name the system of each run:
path 1, X (8 x 26):
0: -30  19 -10  12   4  26  31  33 -43  38   3   9  -2   2  27 -30  19  34  26  -5   2   1  -5   0   9 -33
1: -17  -6  39  -2  10  14   3  31 -38  12  -4  34 -12  -5  53  34   6 -16   9 -26 -15   7  34 -12  11  10
2:  -8 -36  51  21  -1   2   7 -11 -23  21 -31  -4   1  50  10   2 -12  26   8 -25  26 -14  13  -1  28 -15
3: -36  18  22  33   6  32  13  -8  -7  43  16 -14 -39   8  28 -32  -8  36  16  -5 -22   6   0  -6  18   3
4:   7  -7  16 -22   4  28 -11 -12 -19  28  -7   6 -41  24  32  32 -19  -5  21  -1 -22  12  36 -18  -2  47
5:   7 -24  63   4  10   4 -24 -17  23  15 -21 -28 -26  23 -26  -5 -39  16   6 -15  21 -13  11  -3   6  19
6: -21  19  -7  16  -5  13 -11 -47  41   8  14 -23 -38  21   8 -28 -28  24  -5  14 -32   7 -12   3  15  30
7:  27  12 -25 -52   5  23 -23  -6  11  17  -8 -15 -37   4 -15   5 -29  -4  21  20  -7   8  16 -11 -26  48
path 2, R (8 x 26):
0: -16  20 -11  -9   4 -14   3  29  28 -27  -6  -3  31 -30 -28 -50   4   7 -12  -9  26 -16 -33  23   4 -33
1: -20  29 -62 -28   6  -3   5  39 -13 -19  -7  37  13  -2  41   2  15  -6  -1  13 -23  -1  -7   8   1 -14
2:  10 -24   9 -28  12  -9   0  48 -34  -6 -43  22  30  15  -1  17   3  -1  13 -17  42 -20  14   9  -2 -29
3: -42   2  18  32   4 -22   9  16  15 -25 -12  12  26   4  18 -27   9  14 -23 -22   6 -20 -26  20  33 -44
4: -26  16 -46   0  -3  16  25  16 -41  28 -13  16   0  34  43 -15  17  31  18  12 -12  -1  -6  -2  12 -25
5: -14 -22  53   9  21  13   2  41 -39  15 -16  21  -4  14  28  20 -10   7  21 -32  18  -7  33   6  11 -10
6: -29 -18  30  39 -10 -14   6 -37  11  -2 -22  -4   1  50  22 -10  -5  25 -19 -14  -4 -14 -13   2  42 -15
7: -24  19  -4  13  -2  41  22  -8 -24  54  10 -16 -30  19  17 -38  -6  43  29   0  -8   8   0  -6   9   1
path 3, C (8 x 26):
0:  19 -16 -36  -6 -10  17   0 -38 -12 -21  31   9  -1  29   8  30 -26  -9   7   5  -9  26  42  25  -6  35
1:   3 -15  21   8   3  -8  -2   0  26 -50  25   0  32 -23 -34 -13 -23 -12 -13 -30  32   4  10  46   4  -2
2: -22  18 -39   7 -33   3  21 -54  17 -24  26  -2  15   3  14 -32   8   1 -23  -2 -22  17 -20  15  27   8
3:  21  -1 -19 -46 -23  34  22  -9 -34  -3  24   6  20 -20 -17 -11  -1 -18  20 -22  23  26  29  14  -8  24
4: -13  -5  39 -23 -21 -17   4 -12  15 -39 -14  14  31 -28   5 -10  12 -36 -32 -43   9  -4 -11  -1  31   7
5:   0   6 -29 -28 -42   8  31 -40 -16  20 -20 -16  21  17 -12 -44  25  16  -1  -2  16  -3 -30 -17  20  -8
6:  -3  23  17 -40  -7  24  18  37 -34  24   1  11   3 -55   6 -17  29 -22  16 -22   6   8   2 -25  -4   4
7:   2 -16  32 -31 -20 -20  -6 -14  -7   7 -58  10   5  18  23  20  23 -20 -17 -13  -1 -18 -12 -42  26   8
path 4, F (8 x 26):
0:  11   6   7 -39  -5 -15 -25 -12  27 -26 -12  13 -10 -24  14  34   2 -49 -23   0 -30   4   3 -23  -3  43
1:  25 -20   1  -8   5 -12  -8   7   3  19 -40 -26   9  32 -47 -13  -8  31  12  15  45 -27 -16  -3 -14 -27
2: -30  47  -7  18   8   5   3  18  25   2  35  -3 -16 -55   9 -35  14  -2  -8   8 -33   7 -27  -6  -3  -5
3:  27  -4 -48 -52  -4  -7 -18   0  -9  -6 -36  16  -2  32  15  40  -3 -18   5  24 -11  -4  12 -13 -14  22
4:   2  -6  31  21  35  -9 -12  56   9  -1   1  -8   7 -20 -34 -11 -13  15  11  -6  36 -18  -1  22 -20 -35
5: -25  22 -40  30  -8 -23   4 -17  20 -18  11  12   1   2  37   4  26  -5 -30  25 -49   1 -32  -8  12 -13
6:  16  -3 -38 -33  14  29   3  33 -43  18  -7  13  -2  27   4  13 -17  16  40   8  19   5  35  16 -20   2
7: -14 -11  48  38  24 -24 -14  30  23 -41  19  17  12 -33   4  20  -4 -23 -23 -21   0  -4   6  20   4 -14
path 5, F (8 x 26):
0: -37  31 -15   2   8  26   2   1  14  25  -5 -12 -31  24  17 -52 -25  45  16   6 -14  -5 -12  10  15   1
1: -16  15   4 -40  17  14 -29   9  29 -24  -9  15 -32   3  30   6 -41 -14   0 -10 -25   3  22  14   6  48
2:  -1 -18  10  -5  16 -18 -28  -3  39 -25 -38 -10   3  46 -20  -9 -43  23  -7  -3  26 -26  -2  28  11  -4
3: -41  35 -24  13   5  11   3  -4  36 -13  18  -8 -10   0   6 -57 -22  30  -3   0 -13   0 -22  32  18  -5
4:  -7  15 -44 -58  -1  14 -13  -5  14 -34 -10  22  -3  18  21  -1 -32 -11   2  -4 -13   8  19  25   7  38
5:  -1 -14  13 -20  15 -12 -16  20  26 -41 -21   2  25  10 -28 -18 -35   7  -4 -23  45 -19   5  44   7 -12
6: -38  24 -29   5 -14 -10  12 -15  29 -32   3   6  22   0  11 -47   4  12 -22  -9  -8  -5 -34  24  32 -19
7: -11  16 -47 -67 -11  26  11  11 -21 -15 -15  26  14  12  21 -19 -11  -1  14 -16   7   7  14  22  11  15
path 6, R (8 x 26):
0: -34  11  40 -26  12   8  -4  37 -14  11 -38  27 -16   0  51   0   2  -6   2 -28 -12 -13   4 -17  26   4
1: -17  -7  31 -18  -5  -8  -8  -5   2  21 -67  -3 -10  44  17 -11   0  20  -2 -11   7 -29 -19 -25  32  -6
2: -38  27  31   0  15  17  -3  23  12  37 -25 -12 -37   1  19 -44 -10  32  13  -8  -8 -17 -18 -15  17  -5
3: -21   9  12 -15  21   8 -24  10   8  19 -38   7 -47  37  43  14 -22  13   9   8 -30 -12   7 -17  11  21
4:   0 -11  38 -11  19   5 -28   4  21  23 -43 -24 -33  37 -16 -14 -40  32  14  -1  19 -24   4  -5   3   9
5: -32  25   8   9  22   8 -26  -1  50  -1  -4 -14 -42  15  10 -30 -43  27   0   7 -23  -9  -8  14  10  19
6:   5   9 -30 -34  15  21 -25   0  16  10 -18  -7 -36  41   5   1 -46  22  24  20  -8  -1  20  11 -10  32
7:   0  -4  23 -23  25  10 -33  12  37 -21  -7  -8 -16   9 -23 -11 -59   9   9 -15  22  -7  22  35  -5  26
path 7, B (8 x 26):
0:  37  -4  18 -28   9   4 -20  12  -7  24  -6  -4 -27 -26  -8  42   5 -31  12  14 -11   4  17 -39 -34  34
1:  26 -13  53  20   5 -29 -17   3  20  12  -9 -21  -6 -33 -34  21  20 -22 -15   7   5 -13 -19 -40 -18  -5
2:  24  13 -28  10   1 -21 -11  -1  15  27  -8 -20 -17 -11 -17  14  27  -1  -5  51 -22  -9 -34 -42 -31  -9
3:  29   6 -14   7  31 -10 -26  36  16  -5  25  -3 -17 -32 -22  35  -6 -18   7  33 -11   4   9  -2 -50   6
4:  27 -26   5  36  15 -46 -20   5  28 -28   0  -5  19  -1 -30  39   8 -15 -23  21   8 -15 -11   2 -23 -25
5:  23   2 -55  32   5 -17   5   6   3   4  18 -16  16   5 -35  -1  15  18   2  44   6  -5 -23   6 -32 -37
6:   8   7 -48  28  17 -10  -4  18   9 -36  52  16  12 -20  -2  24  -3 -13  -4  22 -16  16  11  36 -28  -8
7:  25 -38 -22  21  -3 -24   5  -7 -11 -40  13  14  46  23 -19  34   0  -8 -12   2  25   1  15  33  -8 -23
path 8, S (8 x 26):
0:  -5  24 -26  -6  -7  -9  18  24   7 -13  11  -3  35 -44 -30 -44  27  -1  -8   1  19  -6 -35  10  -7 -36
1:  -2  21 -51 -26  -6  -4  12  28 -26 -13   5  38  17 -21  35  23  34 -30  -3  12 -28   9  -1  -7  -7  -5
2:  25 -30 -15 -25  -1 -16   7  26 -30 -24 -24  21  49  14 -15  24  10  -9   3  -9  42 -11  12  17  -7 -28
3: -25   2  19  31  -6 -19  26  25 -17  -3  -1  14  33 -24  14 -16  42   1 -16 -19   9 -11 -28  -4  20 -50
4:   4  -2 -35   7 -12   7  29   8 -60  32  -1  18   7  19  34  23  39   6  16  15 -12   7   6 -22  -3 -20
5:  14 -37  46  16  18  -3   1  39 -41   8  -8  14  14   6   0  38   2  -5  15 -22  31  -7  32   4  -8 -21
6: -18 -24  44  58 -14 -19  17 -27 -13  12  -2  -2  10  21  21   8  26   9 -19 -12  -5  -6 -15 -18  30 -28
7:  12  -5   5  34  -3  25  21  -8 -43  62  21 -19 -23  12  -1   6  14  25  30  16  -5  13  11 -23 -15  -5
path 9, B (8 x 26):
0:  13 -16 -38  14  12  23  15  16 -39   8  23   6   8  33  -6  10 -19  29  33   9  23  12  33  36 -20 -15
1: -27 -13  22  60  -2  -2  18 -18   2 -32  47  11  20  -6  16  -2  -2   0 -19 -26  -6  16  11  35  24 -14
2:   7 -22 -41   3 -29  10  25 -50 -35   7  -3   2  15  63  14   8   3  20   6   6   3  10  12   7  16   0
3:  -8   3  15  14  -9  42  25 -14 -21   9  55  -7  -3 -24  -4 -28 -14   7  20 -30   9  31  29  25   5  19
4:  -6 -18  13  -5 -37  -3  10 -64  -2 -20  -2   9   9  22  30  16   6 -23 -24 -23 -18  13   8  -8  36  30
5:  20  -7   8 -34 -28  37  23 -30 -32  43  -2 -25  -2   3 -25 -29  -1  12  28 -16  28  12  11 -15  -1  21
6: -18  20  34  -8 -21  12   4 -29  19  -4  22  -2 -14 -47  16 -17  10 -32 -17 -25 -30  17  -5 -21  18  39
7:  32 -15   4 -62 -22   3  -8 -25 -11  19 -45  -5  -7  19  -6  20   4 -19   4  -1   6  -5   5 -40   0  35
path 10, S (8 x 26):
0:   8  -4 -30 -17 -30  11  36 -11 -33 -18  26  11  51 -20 -13 -17  23 -12  -1 -21  26  18   4  21   6 -12
1:  -5   2   2 -18 -21  11  33  13 -40 -10  21  26  36 -43  15  -1  36 -33  -3 -32   8  19   9   0  10  -5
2:  12 -21   3 -28 -35   2  32 -15 -50   1 -11  18  40  -2  10  12  37 -23  -3 -28  20   9   8 -13  17  -4
3:   8 -16  41 -13 -21   6  30   9 -46  25 -13   3  26 -26  -6  -7  41 -13   5 -30  28  -2  -1 -30   9 -17
4:   6 -13  35  -6 -22  -2  19  -7 -42  34 -22   8   4  -8  22  22  47 -19  -2 -13  -5  -2  -4 -53  12  -2
5:  29 -29  43  -5  -9  -3   7  -1 -36  47 -33 -11  -3   9 -13  24  27  -2  12  -3  20 -10   2 -47  -8  -6
6:   9 -17  64  25   3 -17  -7   3  -4  39 -23 -14 -18  -9  -1  22  26  -7  -5   1  -4 -15 -13 -51  -2  -8
7:  24 -16  21  26  -1 -16 -11 -20  -2  46 -19 -26 -29  20  -6  30  18   5   2  31 -13 -10 -13 -51 -14   1
path 11, C (8 x 26):
0:  -4 -10  22  22  37 -17 -42  16  43 -30  -4   5 -24  17   5  29 -43   0  -8   6 -11 -11  16  24  -7  10
1:  -4   4 -41  27  17  -2 -17 -16  37 -14  15 -16 -14  39 -15 -13 -41  35   3  30  -6  -2  -2  37  -8   0
2:  -6  20 -34   2  22  20 -11  17  17 -27  49   9 -13 -19   5   1 -34  -2  12   8 -17  22  29  43 -21  22
3:   4 -14 -18 -11  -1  -9 -19 -24  28 -59   9  16  12  21   5  22 -36 -19 -18  -9  -5   9  23  42   9  27
4:  -3   5 -40  -8  -8   1   8 -14  24 -42  21  -5  33   3 -31 -38 -23  12  -7  -7  25   5  -6  51   5  -8
5: -20  28 -43 -25 -17  18  18  -7  -1 -35  35  24  19 -26  24 -22   2 -18  -7 -16 -18  23   5  29  13  17
6:  10 -17 -17 -54 -28   7  12 -19 -19 -34 -13  21  37  12   2   2  -4 -22  -5 -32  24  11  21  20  19  19
7: -20   6   3 -26 -21  -4  23   3   2 -24 -14   7  43 -19 -10 -47  17  -2 -14 -35  31  -9 -24  14  29 -22
path 12, X (8 x 26):
0: -34  31 -59   5   8  17  17  28 -20   1  15  24   1  10  41 -18   6  23  13  13 -22   7  -2  23   4 -21
1:   5 -10   9 -31  25  12  -5  61 -36  -5 -13  33   6  -4  20  30  -9 -13  22 -18  18  -2  38  12 -13  -1
2: -31 -24  44  31  10 -11   2   9   4 -27 -11  11  20  26  14  -6 -16  16 -11 -37  23 -15   7  33  34 -28
3: -36  18 -32  10  -5  34  28  -2 -30  24  12   6  -6  28  34 -36  -4  40  22  -3  -8  10   4  19  20  -9
4:  -5   4  31 -32  15  35  -3  36 -33  18  -1  19 -22 -15  28  13 -14 -12  28 -27   1  11  41  -3  -4  27
5: -15 -31  60   5  -4  -1  -7 -22   7 -13 -26   1   1  36  10  -1 -28   7 -10 -40  19 -11  14  13  39   8
6: -30  21  -6   2 -12  33  17 -27   1  36   1 -21 -23  24   9 -57 -14  43  15  -4  -5   4 -11   2  23   6
7:  -3  20  14 -46   6  32 -13   9  -5  19  -6   7 -41 -15  26   8 -15 -17  17  -9 -25  14  24 -19  -4  53

runs to name:
path 13 (2 x 26):
0:   8 -16  -7  35  18  16  12  20 -23  15  23 -13   9  19 -28 -13 -19  41  30   4  36   1  17  34 -17 -31
1: -27  -7  -6  52  12   2   2  -8   3 -32  43  22   3  15  35  19 -19   3  -9  -8 -22  17  24  44  13  -3

R
path 14 (2 x 26):
0:  17  12 -51  -6  -7  12  30  24 -37  26  13  -4  22 -13 -22 -19  30  15  23  21  20   4 -11  -4 -26 -32
1:   9   8   1  -7   5 -11   2  37 -15 -18  20  29  15 -58  14  34  33 -47 -11  -3 -16  11   6 -11 -17  -1

F
path 15 (2 x 26):
0:  11  11 -20 -68 -10   3 -18  -5  19 -37  -9  18   1 -18   6  12 -15 -41 -10 -10 -10  10  15   4  -2  47
1:  20 -12  30 -46 -12 -11  -1   8   6 -12 -34  -8  30 -20 -43 -19   4 -15  -6 -28  48 -18 -12  -6   4  -4

B
path 16 (2 x 26):
0:  43 -22 -29 -22 -25  -8  22  -9 -40   9 -10  -1  38   1 -30  17  35 -14   5   8  30   2  -2 -17 -17 -17
1: -11   6  34  30   1 -14  16  24  -1 -18  31  10  26 -62  -6  -7  32 -25 -18 -23   4   3 -13   1   1 -27

R
path 17 (2 x 26):
0: -15  -7  -7  -5 -42  20  38 -49 -30  -6  19   9  25  10  21 -20  13  -3  -5 -32   1  23   8  10  37   9
1:   6 -20  38 -35 -29  22  22 -21 -30   0  -1   4  20  -9  -3 -11   0 -17   7 -50  31  14  25   0  23  22

F
path 18 (2 x 26):
0:  31 -11 -37 -40   6 -22 -13  31 -16 -19 -32  26  21  11   2  49  13 -25   0  19   6 -11   9  -7 -22  -7
1:   0  -9  21  14  13 -28  -1  36  14 -21 -12  -3  35 -21 -37 -17  10   3 -11 -11  40 -24 -22  15  -4 -47

R
path 19 (2 x 26):
0:  -6   0 -22   8   7  16  18  27 -53   9  20  35   1   1  48  37  19  -9  17   2 -21  18  30   1  -7  -7
1:   9 -40  55  25  14  -1   4  25 -35   7  -6   7  15  13  -5  26  -4   4  13 -28  37  -6  30   9   1 -22

X
path 20 (2 x 26):
0:  -8 -15 -23  52 -17  11  37 -28 -37   7  42   5  21  22  17   1  16  19   5  -1  -2  22  11  21  12 -23
1:  -3 -16 -15  27 -18  27  28 -33 -41   2  48  11   8  17  25  15   2   2  11 -11  -9  33  36  19   8  14

B
path 21 (2 x 26):
0:  13   9  19  -2  39   1 -30  49   6  27  -9  -1 -41 -18   1  31  -9  -6  18  21 -16  -9  11 -23 -36  11
1:   8  -6   4  43  30 -33 -31  12  30   5 -14 -10 -24  18  -1  33  -4   9 -11  41 -22 -20 -16 -15 -20 -16

F
path 22 (2 x 26):
0: -16  43 -13   7   1  23  14  11  -1  45  21 -18 -28 -36   2 -40  20  16  15  17 -24   8 -26 -27 -12  -2
1:  26   2  -6 -44   8  -4 -28  13   3   1 -21  12 -23  -8  13  48  -1 -36   3  16 -24   2  15 -30 -23  39

F
path 23 (2 x 26):
0: -34  27   6   8  32  -4 -28  26  39   7 -22  -1 -43  15  27 -12 -24  23  -2  16 -30 -21 -17  -2   7   1
1:  -8  -3   7  -4  39  -3 -37  32  27  -1 -34  -2 -30  40   6   6 -47  27  12  12   3 -22  10  16  -5   4

B
path 24 (2 x 26):
0: -26  18 -32  -9 -11  21  24   6 -23 -27  34  36  19 -16  43  -5   8 -15   1 -20 -19  25  19  30  17   6
1:  12 -22  15 -41 -11  17  19  20 -44   0 -16  14  33   1 -10  -3   2  -7  18 -36  48   1  28  12   6  -5

X
path 25 (2 x 26):
0:   7  29 -50 -41   5  -9 -11  26   0   6 -24  15 -11  -8  21  19  21 -17   1  35 -32  -7 -16 -29 -18   5
1:  17  -8  31 -11  34  -7 -21  66  -5  -6  -7  12   4 -36 -20  24  -5 -17  12  -7  26 -10  17   5 -30 -11

B
path 26 (2 x 26):
0: -23   6   2  34 -17   6   2 -62  33  -8  29 -16 -18  16  11 -23 -19  14 -18  -2 -28  13  -9  11  28  21
1:  19  -9 -24 -34 -12  26  -8 -45   5   2   1 -15 -17  40 -12  -3 -41  10  15   4   5  13  28  15  -1  47

B
path 27 (2 x 26):
0: -20  24   1  -9  -6  46  12 -20  -2  33  16 -21 -31   6   2 -51 -25  32  25  -9  -4  15   6   7  11  26
1:  -6  -1  21 -31   2  24 -18 -17   4  -6  -2  11 -32  10  30  19 -33 -17   6 -19 -21  15  38   3  11  57

R
path 28 (2 x 26):
0:   3   4 -25 -32  -3 -21  11  44 -16 -26 -21  27  48 -21  -1   1  32 -20  -8  -6  21 -13 -15   4  -2 -34
1: -11  13 -24 -11   6  -6  21  57 -34  -5  -5  29  36 -27  15  -5  38  -7   4  -6  11  -7 -12   2  -3 -43

B
